Each run below is a few steps of one of 5 hidden systems, one row a step.
In the rows, 128 means zero.
sot, run 1 (5 x 88):
[[143 136 177 133 142 182 126  85 132 102 135 134  85 108 193 129 179 108
  123 145 123 121 189 139  86 131 130 108 141 141 140  78 181 131 106 136
  152  77 126  88 143 150 122 119 110 125 147 118 163 151  83  87  94 137
  150 104 126 124  89  95 118 121 105 137 135 101  65 182 106  72 117  80
  144 151 160 160  61 116 127 120 196 126 114 107 111 146 101  95]
 [148 145 170 143 132 184 119  93 136 105 121 136  81 106 176 142 168 127
  123 145 129 116 187 128  93 139 126 106 133 136 156  68 175 132  90 139
  160  86 118  75 146 150 112 125  90 133 150 131 160 156  76  80  93 122
  131  93 136 124  83  92 119 134 116 138 129  94  67 168 109  66 115  80
  154 136 162 148  77 121 136 127 182 135 109  99 117 141 107  93]
 [154 143 165 149 120 173 109  99 131 108 111 136  77 101 155 152 157 140
  127 153 125 109 185 121  99 143 127 104 131 127 165  57 159 131  80 138
  167  95 116  68 148 149 112 131  74 138 155 138 148 160  70  78  92 110
  112  89 147 120  84 100 117 138 120 141 124  88  70 145 108  67 109  84
  162 125 160 140  97 128 150 138 171 145 110  85 119 143 111  95]
 [160 139 154 146 106 170 106 105 128 117  96 137  79  98 133 154 145 154
  127 154 126 105 184 111 103 147 126 105 127 113 176  55 151 129  70 133
  180 109 116  68 146 149 107 140  60 146 154 146 138 159  64  74  95 101
   96  81 154 124  84 103 115 144 134 138 126  83  78 121 114  72 116  84
  161 109 151 130 121 130 157 150 151 155 109  84 121 138 122 103]
 [171 135 141 155  98 158 101 115 125 124  90 134  80 101 110 161 134 164
  131 161 126 102 175  99 117 148 126 112 116 107 180  53 135 127  69 134
  179 126 111  69 144 142 111 142  54 148 162 146 124 164  65  85 101  87
   79  89 163 117  88 102 115 153 142 141 123  88  86 101 118  85 120  92
  164 101 142 117 141 133 164 151 133 167 108  83 129 136 129 114]]
pif, run 2 (5 x 88):
[[141  83  76 135 128  95 135 161 126 164 155 159 154 144  83 121 115 148
  104 132 145 145 133 129 146 125 103 165 147 151 144 137  88 118 138 117
   86 133 102 144 122 128 115 124 118 103 122 159  99  96 135 192 165 137
  131 193  70 149 166 184 120 118  60 121 140 164 174 120 109 158 166 147
   80 150  93  90 115  89  61  94 131 138 127 146 116  72 158 135]
 [143  83  73 139 123  96 131 161 124 166 147 157 157 147  74 126 108 150
  104 138 148 145 137 126 152 125 104 164 141 149 146 138  83 117 135 116
   96 137  98 146 116 126 114 130 112 103 123 169  95  94 138 194 165 129
  121 197  73 144 163 181 117 116  66 125 135 166 174 109 106 161 164 141
   80 142  94  83 122  91  68 100 124 142 121 144 118  75 160 139]
 [138  80  73 139 125  96 129 164 121 173 148 158 157 142  66 133 108 153
  108 138 151 145 137 120 149 128 101 162 138 138 152 133  79 116 134 120
  100 141 101 143 117 129 115 128 106 109 125 168  92  97 138 193 163 124
  111 194  77 147 163 180 113 123  69 126 128 160 177 104 111 159 161 142
   84 140  94  80 130  99  74 103 112 152 123 142 118  75 165 146]
 [134  87  72 141 119  93 130 173 123 177 141 154 158 142  61 135 101 152
  114 137 153 141 137 113 154 130  99 163 134 137 152 133  73 117 132 120
  106 151 100 144 113 125 109 134 102 109 124 169  91 102 140 188 157 120
  105 188  78 146 166 175 112 121  78 124 120 156 178  88 112 164 165 142
   84 131  92  80 140 103  80 110 103 152 123 139 115  75 167 152]
 [129  92  71 137 115  90 129 171 127 176 134 151 159 147  56 139 102 154
  118 137 148 137 137 107 159 128 102 158 127 136 148 129  70 116 132 118
  110 156  95 145 107 124 109 136 109 107 123 173  94  98 146 190 158 114
  105 188  84 145 165 168 105 120  87 123 111 152 175  84 118 166 161 140
   89 123  88  77 152 114  93 121  92 148 121 143 121  80 166 151]]
ziper, run 3, 5 rows:
[[133 152 164 146 115 178 113 108 135 128  92 133  87 112 134 164 141 140
  147 147 132 109 198 110 109 143 128  89 116 112 167  61 146 128  85 143
  190 113 114  77 127 148 110 136  79 142 146 153 152 152  87  77  84  97
   95  96 146 124  82  84  98 138 145 143  91  78  75 112 120  79 117  78
  163 108 149 130 121 147 168 166 131 150 105  89 116 146 122 119]
 [131 156 173 139 121 179 113 102 137 112 103 122  86 111 156 153 145 127
  147 140 128 109 184 118  99 139 137  90 122 114 153  68 163 131  90 139
  181 104 128  77 127 146 122 137  93 143 151 135 160 155  92  69  82 107
  108  85 150 117  78  78 104 134 151 143 102  77  70 134 122  72 110  82
  171 112 158 143 113 147 174 160 145 142 106  94 122 156 111 112]
 [125 162 182 129 129 177 118  97 138  99 109 122  85 109 177 141 157 120
  142 138 120 114 171 131  93 140 140  91 123 121 136  80 176 135  98 135
  168  99 132  84 131 145 129 130 110 144 145 116 166 157  93  65  85 119
  128  80 158 116  79  77 115 129 150 142 113  84  66 155 126  74 105  87
  167 121 165 160 105 147 170 152 152 128 114 102 123 169 105 106]
 [127 163 184 122 130 176 122  90 133  89 116 118  85 107 195 128 162 109
  137 135 115 117 155 144  91 135 144  98 127 121 124  97 184 138 111 140
  157  90 142  93 141 138 138 122 126 138 143 101 169 157 100  67  92 130
  147  72 155 113  84  74 129 129 150 138 128  92  68 167 129  79  99  93
  166 127 169 173  93 142 163 139 168 120 126 106 124 174  94 101]
 [122 159 187 119 140 171 118  86 137  79 127 115  91 109 206 114 170 100
  132 129 112 118 136 149  90 133 151 101 130 124 106 115 190 139 118 136
  141  90 148  99 144 136 147 113 149 141 139  84 168 157 105  72  98 141
  161  77 159 109  91  80 136 126 142 134 141  99  74 182 132  84 100 100
  160 135 169 180  86 136 150 127 176 107 127 118 129 172  88  98]]
Fep, run 4, 5 rows:
[[ 98 111 103 144 126 143 144 166 135 191 132 155 156 155  72 163 104 134
  151 121 168 146 203 107 146 122  94 118 130 147 162 102  76 119 125 135
  158 137  86 127  84 146  85 137  95 105 117 206 129  93 156 166 126 112
   95 190  56 154 136 131  65 108 100 130  61 120 142  77 114 143 160 105
   87 129  96  81 131 129 116 159  87 152 102 129 106  85 164 165]
 [107 109 107 138 134 146 156 162 137 189 146 162 154 152  85 160 118 125
  137 120 171 152 211 121 139 115  90 125 138 159 163  96  87 119 132 135
  144 120  86 122  89 147  81 128  97  97 118 206 133  89 151 170 128 119
  113 202  35 156 136 144  65  98  74 129  70 129 137  99 102 135 165 100
   83 145  93  83 103 109  95 141 114 152 100 135  98  75 162 154]
 [115 102 108 140 144 150 154 151 137 175 159 169 148 146 110 148 133 122
  125 126 166 156 212 132 132 117  85 133 148 169 163  99 105 122 133 134
  131 108  85 119 100 146  82 127  98  83 124 194 140  91 138 170 136 136
  129 206  34 160 136 150  73  94  56 128  93 141 133 127  93 127 160  96
   82 163 102  93  78 100  74 125 141 151 103 137  95  66 158 145]
 [131 100 116 141 147 149 153 145 139 166 168 171 138 142 129 136 145 120
  110 126 159 155 206 140 123 111  91 136 157 178 156 102 121 128 128 127
  119  94  86 113 116 148  90 123 106  88 124 182 136  99 125 166 137 148
  142 194  35 158 131 157  93  93  45 125 118 142 127 153  92 115 161  96
   82 178 114 104  62  80  59 109 171 138 109 136  92  73 150 125]
 [143  99 128 139 150 151 146 127 133 146 167 167 125 130 147 122 165 123
   96 134 150 152 194 152 113 121  96 145 165 177 154 102 137 124 126 125
  109  88  95 112 138 146 100 113 109  90 133 161 132 111 109 162 135 153
  151 184  49 153 129 159 109  98  33 124 142 146 117 178  85 114 154 104
   91 187 119 119  46  79  55  89 196 133 116 131  96  80 138 110]]
vopu, run 5:
[[164 115 139 155 122 172 123 123 130 153 119 161  95 113 119 163 145 148
  121 151 149 127 223 113 117 140  99 118 138 145 191  48 129 124  78 135
  167 102  91  71 137 156  83 130  53 117 150 179 137 137  75 119 107 107
  102 139  95 141  98 132  98 124  81 139 112 102  91 128  89  80 139  80
  128 139 135 104  87 103 112 134 165 166 100  93 102  94 136 107]
 [148 111 132 158 125 167 131 131 131 168 126 165 108 126 107 165 141 144
  125 146 155 132 228 114 123 133  94 121 142 155 193  54 118 118  84 131
  164 108  81  81 122 156  74 135  52 110 146 191 132 122  92 136 115 111
  103 160  74 145 110 137  85 116  77 135 100 108 102 116  88  91 151  78
  114 141 122  96  89  99 105 140 149 164  98 105  97  88 147 122]
 [139 107 121 153 127 163 138 145 135 177 131 171 123 136  94 167 131 141
  131 133 161 139 227 113 132 124  89 125 141 157 184  66 101 120 102 138
  160 115  82 100 112 156  71 130  64 104 134 203 131 108 115 150 119 111
  100 180  58 151 120 140  73 109  72 131  87 116 114 107  93 111 156  87
  101 143 110  89  96 103  99 138 137 164 100 111 100  75 159 135]
 [118 105 109 147 130 155 147 161 136 186 138 164 144 142  82 166 124 135
  135 128 169 142 219 117 140 120  90 128 140 159 178  85  91 122 115 136
  151 121  78 116 100 150  74 134  76 103 127 208 132  97 133 168 128 113
  109 191  47 153 128 140  67 107  74 129  76 121 130  99  95 126 158  92
   92 141 101  83 104 112 101 142 119 158 100 121  98  72 162 151]
 [106 107 100 141 135 137 149 163 137 192 142 160 162 152  73 161 112 131
  142 125 167 149 198 116 148 115  90 126 135 155 165 102  79 117 132 131
  144 132  85 131  86 146  85 130  95  96 119 205 125  90 158 176 137 118
  106 202  43 153 146 146  68  99  81 130  70 126 147  91 107 145 165 106
   85 142  94  78 117 118 100 143 101 151 103 136 105  76 164 160]]

Name the system that made each run.
run 6:
[[106 168 181 107 139 160 125  95 139  79 124 105 104 118 204 110 158  94
  142 118 107 119 114 149  98 130 164  97 125 116  88 139 183 144 133 135
  135 102 161 122 134 128 159 119 170 141 125  80 171 151 131  69  98 143
  159  75 170 108 101  78 139 125 167 133 132 105  85 175 148  99  96 116
  163 126 168 184 108 153 167 139 149  97 136 127 131 185  92 108]
 [118 167 180 115 130 156 120  96 131  78 118 104  94 108 192 113 155 107
  139 126 102 112 113 141  99 132 162 103 123 111 101 127 186 143 125 136
  139 107 159 111 142 129 157 125 156 148 132  80 162 159 118  64 100 138
  144  64 180 108  94  79 144 132 170 137 143 101  82 164 146  93  96 116
  167 118 169 179 117 154 174 139 153 104 135 119 136 183  95 103]
 [128 165 171 121 122 149 111  92 129  78 108 107  85 104 179 118 149 119
  134 136 101 103 105 133 100 137 164 103 121 105 109 118 181 142 109 134
  144 114 154 106 146 125 157 129 138 155 139  84 149 163 103  63 100 123
  137  56 193 105  93  82 151 142 173 134 145  96  85 157 149  91  94 121
  172 111 168 172 127 148 176 139 151 115 134 110 139 182  95  99]
 [146 155 162 125 113 142 106  95 121  77  99 103  84 102 163 122 147 133
  129 145  99 101 100 129 103 141 163 110 115  99 119 112 174 136 103 127
  146 121 151  98 154 128 158 130 127 158 145  85 141 170  90  62 102 118
  119  56 201 104  94  92 152 153 173 131 152  98  93 143 145  92  95 123
  177 105 168 164 139 150 178 140 143 126 132 107 146 182 102 101]
 [157 150 150 130 105 133  97 101 117  83  92 108  77  97 148 125 140 147
  125 152  99  93  98 119 111 144 160 115 114  91 127 108 168 135  93 130
  142 129 148  94 155 121 157 136 115 164 148  89 129 171  83  68 109 111
  109  54 206 107  94 101 155 161 173 135 154  98  97 126 145  96  98 131
  178  92 161 155 152 148 176 137 137 131 134 100 150 176 108 100]]

sot
run 7:
[[153 143 166 143 127 178 112  89 132 105 109 138  76 103 162 143 165 135
  122 148 125 112 187 124  96 142 129 103 133 126 159  66 168 127  85 137
  167  94 121  69 146 147 115 126  81 136 153 130 149 159  73  76  94 118
  122  88 147 120  84  97 116 136 120 136 127  90  68 157 111  68 112  82
  160 129 163 146  88 125 144 135 171 146 115  88 120 146 105  96]
 [152 133 162 152 123 185 119 103 133 123 117 147  84 106 155 153 159 138
  125 153 134 115 205 121 100 139 120 108 137 134 172  55 152 125  79 137
  171  89 109  67 140 157  98 127  73 129 157 151 154 150  74  87  95 114
  115 106 123 126  87 105 106 128 111 140 116  91  68 143 101  73 120  72
  149 136 156 136  84 117 137 142 168 151 102  90 111 128 114 101]
 [145 128 154 149 124 184 126 114 141 142 120 154  91 116 140 160 154 138
  131 145 142 124 225 118 106 132 109 106 136 143 181  51 145 123  84 139
  175  93  97  70 132 160  89 134  63 118 145 169 154 139  79 102  97 112
  111 127 101 136  88 111  94 120  96 136 107  95  80 138  94  76 127  72
  139 140 145 122  83 116 125 143 166 156  98  91 102 115 126 109]
 [138 125 144 149 133 182 135 126 141 155 129 159 105 123 127 165 149 137
  134 143 154 130 235 119 115 129 103 110 138 146 185  55 130 124  87 137
  172 101  93  78 121 158  79 133  63 112 142 185 148 128  95 116 103 113
  110 144  80 148  93 119  77 115  89 139  95 100  86 127  92  82 139  70
  125 142 136 111  81 108 124 145 153 159  96 100 101 102 141 122]
 [124 119 134 148 131 180 142 136 139 170 130 160 119 132 110 169 138 133
  139 130 158 138 236 115 124 123  93 110 135 154 182  61 117 122  99 140
  175 106  87  90 113 154  78 133  69 107 134 199 148 112 111 132 110 113
  106 164  62 149 104 125  72 108  83 132  80 107 100 116  94 100 145  73
  111 139 121 100  90 115 118 147 141 159  95 107 100  92 148 133]]

vopu
run 8 (5 x 88):
[[ 82 168 163 130 120 178 133 129 149 141 100 124 120 134 130 163 119 116
  175 121 144 122 186 114 124 127 134  81 111 119 142  91 128 130 115 150
  192 123 118 105  90 142 112 142 112 136 129 162 168 130 143  84  89 102
   99 116 129 126  95  68  71 124 166 143  51  79  91  89 142 103 119  83
  148  96 134 130 139 173 188 192  88 139 102 107 119 153 131 152]
 [ 79 170 171 125 130 174 130 124 146 130 105 115 110 129 150 156 126 110
  173 118 136 122 181 120 115 132 136  76 108 114 130  97 147 136 118 150
  185 118 130 103  98 143 124 133 122 133 128 149 175 132 143  74  83 109
  112 103 141 124  91  60  79 123 174 141  61  79  82 107 148  96 112  81
  154 105 143 141 140 173 193 188  98 130 107 114 121 165 124 144]
 [ 80 174 179 113 134 179 131 118 147 118 105 114 111 130 170 147 135 101
  167 117 128 121 164 127 108 128 150  81 111 115 115 106 160 136 124 145
  179 111 141 108 103 140 136 137 139 135 124 125 176 134 142  70  82 119
  121  96 151 120  87  57  92 121 176 141  71  82  80 126 147  92 107  87
  157 107 151 158 131 177 193 180 113 123 113 116 121 176 108 134]
 [ 80 176 183 114 138 170 135 111 145 100 118 107 109 128 187 135 140  95
  163 115 120 120 145 140 104 128 155  83 115 117 102 124 173 139 130 142
  164 108 147 110 111 134 147 131 158 140 118 110 185 139 144  67  87 129
  139  89 156 114  94  59 107 121 181 136  89  88  78 142 154  95 105  95
  164 115 156 171 125 172 189 174 120 113 118 119 122 187 105 127]
 [ 84 175 180 106 144 167 130 107 143  91 126 102 110 126 198 121 145  89
  154 112 114 124 126 145 108 124 160  87 117 112  90 140 178 142 140 140
  152 108 157 118 117 131 155 123 170 140 119  96 178 139 147  70  92 141
  152  85 160 113  98  67 118 122 176 137 101  95  88 157 157  97  97 106
  157 120 161 179 121 172 180 159 133 100 130 127 127 188  95 120]]

ziper
